Small tables with named rows and columns. After each table, cells are looked up by row and column.

relutu:
	telodo	katakap	dugi	pivote
rame	42.1	-43.5	15.1	-29.6
guf	-41.7	-73.7	32.9	-40.1
tibolo	13.6	35.9	65.6	-32.7
zil	-43.1	-73.8	-30.1	-37.8
petek	-71.4	-58.2	40.1	-50.3
lun	-19.6	-44.7	-92.9	30.5

What is the pivote of rame in relutu?
-29.6
What is the telodo of rame in relutu?
42.1
What is the dugi of tibolo in relutu?
65.6
What is the telodo of guf in relutu?
-41.7
What is the telodo of zil in relutu?
-43.1
What is the pivote of tibolo in relutu?
-32.7
What is the dugi of lun in relutu?
-92.9
Which row has the largest telodo? rame

Table zimipa
|  | lif | bito | tuv | luk | tob | dafi | ginani |
|---|---|---|---|---|---|---|---|
| muke | 503 | 363 | 422 | 465 | 403 | 471 | 531 |
| zut | 479 | 382 | 434 | 393 | 400 | 505 | 491 |
| bibedud | 452 | 481 | 526 | 457 | 514 | 500 | 513 |
| surudus | 514 | 530 | 429 | 509 | 528 | 523 | 498 |
| lur | 383 | 373 | 500 | 536 | 446 | 438 | 512 |
| fon | 545 | 405 | 383 | 521 | 401 | 427 | 531 |
| sep | 81 | 106 | 796 | 278 | 223 | 422 | 475 |
| kom | 490 | 457 | 446 | 496 | 530 | 512 | 496 |
| suderet | 705 | 608 | 372 | 566 | 579 | 549 | 483 |
| mori | 422 | 467 | 561 | 405 | 520 | 469 | 453 |
| nakamo | 674 | 367 | 446 | 604 | 504 | 597 | 507 |
| pep | 653 | 371 | 452 | 561 | 465 | 648 | 470 |

fon, lif: 545
lur, luk: 536
lur, tuv: 500
fon, tob: 401
mori, tuv: 561
pep, dafi: 648
lur, dafi: 438
kom, tuv: 446
pep, lif: 653
mori, bito: 467
sep, dafi: 422
kom, lif: 490
lur, lif: 383
suderet, tuv: 372
lur, bito: 373
suderet, tob: 579
surudus, bito: 530

dusu:
cols = misol, tukugi, navu, bil
rok: [-66.6, 74.4, 59.5, 50.1]
beg: [17.5, 97.4, 73.2, 1.1]
zadotag: [79.8, 28.6, 21.9, -22.3]
begur: [-35.5, 93.3, 71.0, 32.1]
vudonat: [-96.1, -22.4, -10.5, 80.3]
suvo: [1.3, 99.3, 74.9, 10.4]
miz: [-11.5, 95.5, 76.0, 18.4]

misol of vudonat is -96.1
navu of vudonat is -10.5
misol of miz is -11.5
navu of begur is 71.0
tukugi of zadotag is 28.6
bil of vudonat is 80.3
tukugi of rok is 74.4
bil of rok is 50.1
misol of begur is -35.5
bil of zadotag is -22.3
bil of beg is 1.1
bil of begur is 32.1
tukugi of beg is 97.4
tukugi of suvo is 99.3
navu of zadotag is 21.9
bil of suvo is 10.4
tukugi of vudonat is -22.4
bil of miz is 18.4
tukugi of begur is 93.3
navu of suvo is 74.9

kan =
cols = zubi, vefimig, zanonab
nebe: [214, 87, 233]
tudetor: [214, 106, 101]
vef: [243, 8, 127]

What is the zanonab of nebe in kan? 233
What is the zubi of tudetor in kan? 214
What is the zanonab of vef in kan? 127
What is the zubi of nebe in kan? 214
What is the zanonab of tudetor in kan? 101
What is the zubi of vef in kan? 243
What is the vefimig of nebe in kan? 87
What is the vefimig of tudetor in kan? 106

von:
|  | vin | zaru | lepimim | kug | megev | dup |
|---|---|---|---|---|---|---|
| sil | 0.03 | 0.87 | 0.57 | 0.58 | 0.64 | 0.79 |
| rakozus | 0.68 | 0.52 | 0.63 | 0.60 | 0.63 | 0.68 |
| giseru | 0.02 | 0.48 | 0.53 | 0.36 | 0.59 | 0.84 |
| sirez | 0.27 | 0.77 | 0.64 | 0.58 | 0.64 | 0.74 |

megev of giseru: 0.59
kug of sirez: 0.58
kug of giseru: 0.36
lepimim of sirez: 0.64
vin of sirez: 0.27
zaru of sirez: 0.77
kug of sil: 0.58
vin of giseru: 0.02
megev of rakozus: 0.63
zaru of rakozus: 0.52
vin of rakozus: 0.68
dup of giseru: 0.84
lepimim of rakozus: 0.63
zaru of sil: 0.87
vin of sil: 0.03
Row with the largest lepimim: sirez

pobek =
,pefomet,zasu,git,demobi,belosek,lodib,pas,ropep
vakev,4609,7625,5216,4196,4550,4452,4258,4332
kef,8376,1838,5774,4036,4276,4438,4429,4461
bot,1990,7967,3718,4152,4145,4465,4528,4729
sus,4759,5156,8708,4475,4379,4294,4280,4421
mam,9790,4982,5214,4188,4331,4306,4300,4388
medodil,5184,4558,4102,3883,4197,4584,4568,4676
reso,3283,7958,1311,4366,4393,4372,4363,4336
bopomip,5837,7882,4090,4330,4587,4398,4231,4240
vub,2037,3797,934,4140,4367,4624,4526,4493
laroved,4726,3925,2041,4007,4268,4518,4454,4547
tez,4675,8938,1508,4191,4459,4510,4401,4413

medodil, git => 4102
medodil, demobi => 3883
sus, git => 8708
medodil, lodib => 4584
medodil, pefomet => 5184
reso, git => 1311
bot, belosek => 4145
vub, lodib => 4624
vakev, belosek => 4550
bopomip, belosek => 4587
laroved, pefomet => 4726
tez, belosek => 4459
bot, git => 3718
mam, belosek => 4331
laroved, git => 2041
tez, demobi => 4191
reso, demobi => 4366
Which row has the largest belosek? bopomip

